In the rows, zero is written as 128.
The rows below come in pairs that one turn or mirror swaps. Which row does each named row swap with?
vonit: [143 143 111 102 118 125  94  99 160 131 114 125 121 149 109 114 158 156
 150  98 115]
ged: [148 129 132 145 133 118 122 109 136 148 112 101  82 136 134 112 107 154
 131 161 130]
zarob: [118 119 123 139 106  83 130 107 167 156 125 121 132  97 108 104 169 133
 136 144 128]
suv: [157 140 116 158 127 141 136 120 130 146 125 118  96 138 139 108  96 144
 133 159 130]
Tobi: [157 131 110 145 130 131 125 116 107 143  94 154 169  96 102 107 140 116
 124 109 128]
sozov: [145 127 135 157 127 116 139 119 126 124 103 107 103 131 152 123 116 171
 119 144 132]
Zal: [ 94 151 132 135 132 124 114 140 140 143  94 148 126 161 139 164 118 108
 125 147 144]
bulan: [167 116 120 156 116 132 115 126 138 145 117 116 101 123 158 140  99 153
 138 133 145]
masev: [149 116 162 139 101 141 114  92 137 134 153 145 130 128  99 131 153 108
 140 143 106]
sesob: [143 144 113 136 126 135 142 106 100 138 100 146 173  90 125 128 148 129
 137 110 132]
lop: [154 154 117  96 113 136 115 105 161 123  98 133 117 153 107 126 161 139
 135  93 129]
Netun: [146 132 107 153 113 126 131 111 132 137 119  94 101 126 147 139  93 142
 128 157 128]
kone: [150 121 103 166 122 118 146  95 121 153  94 140 164  99 128 127 134  98
 126 119 122]
retem: [154 137 115 147 144 132 142 114 102 147 106 137 158 100 115  93 159 135
 119 123 127]
Ped: [116 119 118 116 112  76 110 124 151 152 128 126 138 103  99 107 170 124
 144 132 123]
rumu: [153 138 110 149 139 131 117 109 135 142 123 105  95 132 154 110 121 147
 117 150 158]
gup: [115 141 121 138 160 114 116 124 162 134  95 151 136 140 144 161 134  95
 129 161 150]
nomin: [124 132 121 122  89  84 117 121 155 167 135 137 139 106 130 121 174 127
 148 131 134]
zibak: [153 162 116 103 116 129 103 109 161 120  97 124 130 146 107 121 151 147
 145  89 118]
gutu: [108 146 154 135 136 101  97 149 139 136  96 149 129 156 141 149 108 123
 127 140 142]
sigo: [103 144 138 126 149 125 118 146 161 138 111 151 108 154 143 161 132 107
 133 150 146]
mukid: [141 127 159 128 106 155 110  79 130 121 115 158 146 131  99 122 139 111
 145 138 104]
Fened: [119 128 126 131 121  78 123 123 179 151 127 152 150  99 107 122 166 124
 136 128 128]
Matuz: [159 117 115 154 130 128 149 119 105 157 103 136 167  92 123 117 141 130
 134 114 126]
Dep: [148 161 122 104 131 123 119 106 148 119 100 128 133 147 106 129 153 152
 128  79 132]
Guno: [150 108 127 150 131 138 123 122 133 121 107 101  98 121 154 131 103 145
 124 152 115]
gopa: [142 125 163 130 100 157 105  97 134 131 131 140 140 124  98 131 150 114
 150 142  94]
matag: [119 122 138 121 101  77 123 124 156 165 115 139 145 116 114 122 180 117
 140 129 130]
Zozug: [ 96 124 119 122 122  81 125 120 143 181 107 113 138 117 130 118 169 131
 126 124 128]
fabil: [106 136 151 130 149 113 105 127 150 136 100 148 133 152 146 157 117  87
 128 156 128]
vozu: [148 138 115 139 138 132 129 106  93 138 101 142 170  95 113 104 131 112
 130 111 140]
pedu: [159 130 111 138 142 126 114 114 135 147 113  94 104 128 156 127  95 146
 119 136 121]
tuv: [145 121 160 127 106 156 115  83 126 135 134 138 127 131  95 130 156 106
 142 140 107]
veve: [145 149 114  97 133 129 119 104 168 120  92 134 137 140 104 119 139 141
 144  80 128]
Rino: [136 138 109 157 142 140 137 115 119 149  86 157 165 105 110 111 158 121
 120 110 137]
Mogad: [141 119 172 118  97 159 114  96 128 149 139 139 136 121 107 125 141 121
 139 140 101]
mig: [159 122 106 148 133 133 144 106 106 143 103 131 163  93 115 123 152 129
 134 102 125]
Pusod: [103 135 150 128 141 113 119 136 132 116  95 139 128 150 147 159 133 113
 151 152 156]
Viru: [114 139 130 119 153 137 108 134 147 143  82 135 144 149 141 161 107 101
 112 137 145]
Tageg: [ 90 155 132 131 153 116 128 135 163 132 107 155 123 152 122 149 110 122
 145 147 138]
zulo: [154 162 106  99 125 123 114 105 165 114 106 129 136 146 118 131 155 130
 150  87 124]
gil: [154 129 114 166 135 121 113 125 123 122 131 105 113 127 149 135  95 140
 138 151 124]
tuku: [117 130 119 132 114  81 108 120 172 172 131 130 135  94 118 118 159 142
 142 138 132]
Doko: [114 140 129 151 164 127 115 123 153 132  92 165 124 152 123 160 113 104
 139 141 139]
zitu: [152 154 119 102 121 124 111  95 164 128 100 129 121 148 100 133 151 143
 138  83 126]
vunas: [115 130 127 148 158 127 117 151 153 150  93 148 132 150 137 148 117  95
 142 149 151]
sini: [141 117 155 120 105 161 121  90 137 126 135 140 126 121  95 139 154 116
 145 140 104]
luga: [111 130 138 134 141 118 106 148 161 123  84 149 117 158 149 153 129 108
 129 139 134]
Kobi: [140 110 157 125 106 154 114  94 133 140 141 138 128 130 103 107 154 106
 152 148 105]
pir: [145 149 107  94 133 138 103 100 157 134 109 127 133 139  94 127 163 147
 143  92 126]
Gik: [157 125 159 119  95 146 116  82 142 134 125 146 137 122  91 117 149 106
 140 149 113]
Sati: [148 114 115 131 122 124 113 114 149 144 124  82 107 128 151 131 107 119
 121 166 130]
Ral: [116 123 119 118 108  74 103 121 159 166 135 133 137 105 115 110 154 121
 146 126 136]
Lagan: [ 98 138 148 142 151 124 116 113 161 132 106 158 132 129 133 160 113 108
 124 153 161]
zap: [117 124 124 121 117  70 131 135 158 161 115 136 151 115 123 121 175 119
 151 127 135]
Mifi: [156 161 104 102 119 133 109 119 166 136 101 131 136 149 107 108 160 139
 142  91 117]
Ris: [110 126 136 170 141 116 115 141 156 126 111 163 125 154 145 162 139 115
 138 143 136]
Rifu: [152 124 120 139 137 132 124 111 136 162 108 102 106 114 153 126 110 154
 109 163 140]
miram: [136 124 158 121 105 152 121  94 143 131 130 139 146 111  92 124 144 115
 148 147  91]
Bomak: [142 118 124 142 138 120 136 127 144 147 104  91 105 117 142 119  95 144
 136 161 140]
gor: [162 133 123 143 131 144 141 115 135 131 115 109  95 117 148 133  95 140
 119 151 136]
Nusar: [148 151 115 155 139 132 133 109 102 140  88 147 170  98 123 110 148 115
 130 130 139]

Tobi pairs with Ped
Nusar pairs with tuku
gup pairs with Rifu
gil pairs with gutu
matag pairs with mig
Sati pairs with Viru
ged pairs with Doko

